(in the rows, 128 means zero)
A single turn carries every row of the set below to another of its rows. Some are shown first; where does it send the rows asked next?
Q44: [122 111 110 150 129 116 151 136 152 130 177 140 134  72  85 152 147 120
 128 105 121 130 134 147 129 155 114 174 127 138 124  92]
Q303: [100 132 116 131 138 150  94 127 140 117 134 142 146 103 132 118 142 168
 148 115 116 168 130 128 147 127 150 182 102 151 106 146]
Q953: [119 135 103 113 146 141 109 117 134 113 141 148 165 106 117 114  88 121
 126  91  94 157  96 159 133 107 155 167 141 128 147  96]
Q770: [135 117 109 127 136 161 122 116 185 149 173 159 127  86  77 151 127  97
 111  99  97 144 131 141 143  96 111 149 125 160 133 107]
Q298: [139 135 135 137 179 148 138 159 152 151 138 142 157 120 117 109 143 118
 109 159  68 165 156 164 171 125 145 160 126 138 154  96]
Q903: [123 120 122 142 134 148 124 138 118 139 128 112 145  75 117 117  96 127
 129 126 110 123 131 175 157 177 108 160 145 136 130 124]
Q842: [114 148  91 132 134 140  93 109 144  95 142 118 141 117 115 115 126 183
 135 118  95 152 162 134 105 137 121 148 130 150 130 133]
Q660: [133 148 148 113 151 144 140 140 156 113 140 120 134  92 124  91 113 134
 121 147  94 149 130 171 199 132 159 121 144 127 163 100]
Q97: [156 131 137 122 162 155 130 140 151 122 148 162 128 122 124 133 145 104
 129 138  87 176 136 110 175 130 166 133 137 145 171 107]
Q349: [122 158 130 144 123 179 142  93 183 117 180 149 123  87  97 137 145 134
 116 102  91 171 166 123 146 126 130 141 138 134 162  96]
Q416: [162 133 135 130 165 147 135 144 139 150 101 110 149  93 123 140 108 133
 131 154  91 134 127 146 164 113 128 131 129 125 159 118]
Q451: [125 112 116 104 149 146 113 128 155 110 151 158 122 112 137 132 124  96
 145 115 113 172 143 113 149 141 162 120 139 169 141 128]
Q60: [138  94 139 136 155 132 114 128 160 118 164 111 123 116  97 119 152 129
 132 126 143 169 130 146 191 115 123 134 128 159 137  91]
Q901: [111 139 122 130 150 141 147 144 156 150 132  94 169  87 117 111 145 141
  93 129  88 132 161 166 123 155 120 171 129 125 115 117]
Q506: [134 141  96 114 134 121 102 139 157 132 138 155 120 131 100 103 166 146
  95 129  90 153 118 111 132 111 146 118 147 143 139 104]
Q274: [ 99 135  83 147 136 121  96 121 180 120 137 145 120 119 117 101 103 155
 138 127 114 163 140 172 136 129 131 160 112 144 107 118]
Q978: [160 136 131 134 169 140 133 143 128 134  99  99 144  86 124 138 105 131
 129 150  99 135 130 159 163 124 133 147 126 131 156 123]
Q214: [161 149 116 115 151 139 127 136 173 134 129 140 130 115 107 129 139 122
  97 146  71 139 130 119 141  92 150 109 139 132 164 107]
Q9: [143 137 144 140 147 167 125  96 155 144 142 112 139 107 113 127 185 166
  99 123  86 161 166 143 157 118 138 122 142 146 137 125]
Q740: [108 153 114 154 112 164 133  98 172 117 181 156 128  76  96 124 138 123
 107  96  90 150 153 137 132 155 126 156 162 130 160 107]
Q204: [110 130 113 153 111 159 133 103 146 125 176 134 135  74 101 124 135 121
 116  95  87 126 152 160 132 178 122 167 160 136 143 101]
Q872: [103 123 107 123 137 140  84 131 139 121 151 143 150 118 119  99 152 172
 136 114 119 163 120 124 134 138 139 166 119 159 102 128]
Q609: [129 142 133 145 179 140 132 155 144 151 126 135 165 114 115  99 138 120
  99 153  76 144 154 166 169 130 143 171 119 132 150  99]
Q917: [111 161 124 128 147 171 130 112 168 115 134 143 156  87 138 155 116 138
 144 126  85 146 136 147 141 115 173 184 109 125 117 127]
Q178: [127 148 147 115 156 135 150 132 151 119 125 123 139  88 133  90 111 141
 112 137 104 150 133 174 189 144 168 134 142 129 155  97]
Q539: [145 142 129 128 140 165  89 142 183 123 140 132 103  98 111 127 113 102
 122 166  79 154 129 135 181 120 154 132 152 137 157 105]
Q704: [106 143  94 118 131 131 108 106 133  97 132 131 153 114 127 102 108 173
 126  97  94 160 149 144 111 116 135 152 132 151 145 130]
Q194: [136 125 116 133 106 166 137 116 164 121 157 109 113  62 103 137 162 142
 116 101 117 155  98 118 131 128 132 167 161 135 135 112]
Q908: [150 124 120 138 110 178 121 115 155 122 162 125 100  80  88 138 152 145
 124 111 113 168  98 121 161 108 123 156 150 147 145  92]
Q632: [138 168  89 157 150 132 119 120 162 108 136 145 119 119 102 120 130 158
 136 128  95 163 108 168 153 125 149 183 120 100 134  94]
Q356: [115 135 130 131 143 115 169 150 124 106 154 121 146  88 114 105 145 154
 121 126 125 144 141 163 161 172 133 159 127 132 132  97]
Q644: [ 98 121  92 125 137 132  96 114 182 114 150 143 128 111 124 112 100 150
 145 122 122 154 148 159 128 147 136 142 121 167  95 127]
Q634: [129 111 100 143 133 134 137 133 179 130 176 158 126  77  79 158 140 101
 120 106 111 138 130 136 131 127 110 176 129 152 131 113]
Q503: [120 154 104 140 130 162  75 134 182 110 134 120 100 108 113 137 129 129
 131 166  78 145 164 112 147 130 135 144 141 141 142 127]
Q243: [124 125 123 125 114 151 140 117 163 131 157  92 134  58 101 134 164 144
 112  94 107 134 120 137 129 153 129 175 148 120 119 108]
Q29: [119 112 140 141 136 150  98 103 160 138 150 138 143  99 100 142  97 131
 110 135  93 125 171 156 167 115 109 115 149 171 150 106]

Q644 moves to Q872
Q194 moves to Q740
Q451 moves to Q506
Where do these go?
Q303 moves to Q704
Q978 moves to Q178
Q349 moves to Q770
Q917 moves to Q953
Q356 moves to Q901
Q97 moves to Q214
Q298 moves to Q416
Q204 moves to Q44
Q60 moves to Q9

A single turn carries every row of the set below to another of its rows. Some are shown first; where does it send the rows asked next?
Q701: [143 133 140 142 100 128 104 122 142 112 140 112 112 116 149 110]
Q56: [144 180 125 117 122 115 123 115 136 136 128 143 127 103 122 101]
Q422: [139 131 151 117 139 100 144 133  81 152 122 156 165 135 109  98]
Q628: [129 123 181 117  78 133 108 141 129 108 123 131 141 106 131 107]
Q948: [137  81 144 121 127 149 128 164 139 140 110 168 128 124 116 126]
Q824: [148  70 139 114 119 128 143 158 125 136 110 150 108 146 122 109]
Q735: [141 142 145 112 140 100 146 137  85 151 122 158 151 135 103 102]
Q702: [150  78 134 114 108 128 136 136 154 133 101 161 105 113 130 117]
Q258: [145 178 124 114 126 110 128 113 132 135 129 141 124 110 123  97]
Q588: [141 104 158 118 124  99 140 134  81 142 120 125 146 152 128  88]
Q544: [131 149 155 117 140 123 123 144 109 149 123 175 169 108 103 121]
Q931: [126 121 167 128 139 134 112 143 111 149 119 162 181 114 119 118]
Q396: [149 130 148 103 110  89 153 133  81 131 123 128 124 145 117  90]
Q392: [156  76 129 113 112 117 144 130 144 135 101 158 101 122 129 112]
Q425: [147  75 132 116 130 129 145 159 118 146 112 162 122 145 114 111]
Q732: [135 116 155 126 146 112 130 135  86 158 117 150 171 139 117 102]
Q17: [147 128 148 114 112 116 141 117  97 126 105 120 103 126 165 140]
Q282: [139  73 147 115 112 147 126 163 145 134 112 158 117 126 121 124]
Q173: [152 132 126 140 112 107 125 113 118 120 138 107 104 135 147  96]
Q654: [143 129 157 114 103 131 126 122 114 117 106 124 109 110 169 149]
Q211: [128 138 159 123 137 126 122 136 108 148 124 170 179 113 108 116]
Q174: [123 146 171 117 109 140 104 150 137 128 125 166 158  93 111 127]
Q775: [138  99 172 116  90 109 123 137 100 121 120 111 132 141 138  89]
Q935: [145 178 129 114 113 116 121 113 139 125 128 135 119 102 125  99]
Q712: [129 132 176 112  78 130 108 146 134 107 125 137 129 104 126 113]
Q670: [134 149 129 151 148 138 105 122 136 142 138 151 150 108 132 125]
Q80: [142 140 139 122 152 124 140 118  93 149 104 152 135 119 149 152]
Q118: [146 120 156 109 110  92 147 128  80 132 123 125 134 148 120  86]
Q692: [134 145 140 150 120 142  93 123 152 123 138 135 133 102 143 123]
Q217: [144 180 129 117 116 118 121 114 139 130 128 141 125 101 126 102]
Q915: [136 139 155 121 117 144 118 124 124 125 104 141 128  98 163 160]
Q630: [142  80 134 119 138 139 136 163 128 149 111 170 129 136 113 124]
Q131: [155  83 123 116 136 121 148 131 141 152 101 176 119 121 117 118]
Q851: [121 133 176 121 107 140 102 142 132 130 124 159 169  96 118 120]
Q569: [150 134 138 117 137 112 150 117  82 140 102 134 117 130 156 140]
Q367: [142 117 171 112  78 107 129 135 107 110 125 116 125 129 131  91]
Q815: [148 177 128 113 114 110 126 114 135 128 129 134 115 108 127  95]
Q208: [144  71 145 115 108 141 133 162 135 130 112 149 109 135 126 117]
Q159: [147 178 125 115 119 108 128 113 131 129 129 136 120 111 125  95]
Q162: [157  78 124 114 126 115 152 129 136 145 101 165 106 128 124 112]
Q871: [150  86 129 120 132 131 136 133 150 147 102 177 123 111 120 124]
Q189: [135 144 148 123 141 140 125 124 111 144 102 156 140 103 154 162]
Q252: [144 127 164 105  79 107 131 138 110 109 124 117 114 127 128  95]
Q526: [121 115 179 129 108 145  96 147 130 133 120 146 169 106 128 118]
Q212: [146  82 136 116 116 134 129 137 158 138 103 174 115 106 124 125]
Q431: [129 105 182 121  82 135 102 143 127 116 119 122 145 119 141 105]
Q382: [151 138 118 141 142 102 133 114 103 141 137 123 122 142 137 100]
Q177: [146 145 117 149 160 114 124 118 112 151 136 144 144 128 129 114]

Q948 moves to Q630
Q159 moves to Q815
Q17 moves to Q654
Where do these go?
Q851 moves to Q211
Q871 moves to Q131
Q174 moves to Q544
Q588 moves to Q775
Q177 moves to Q382

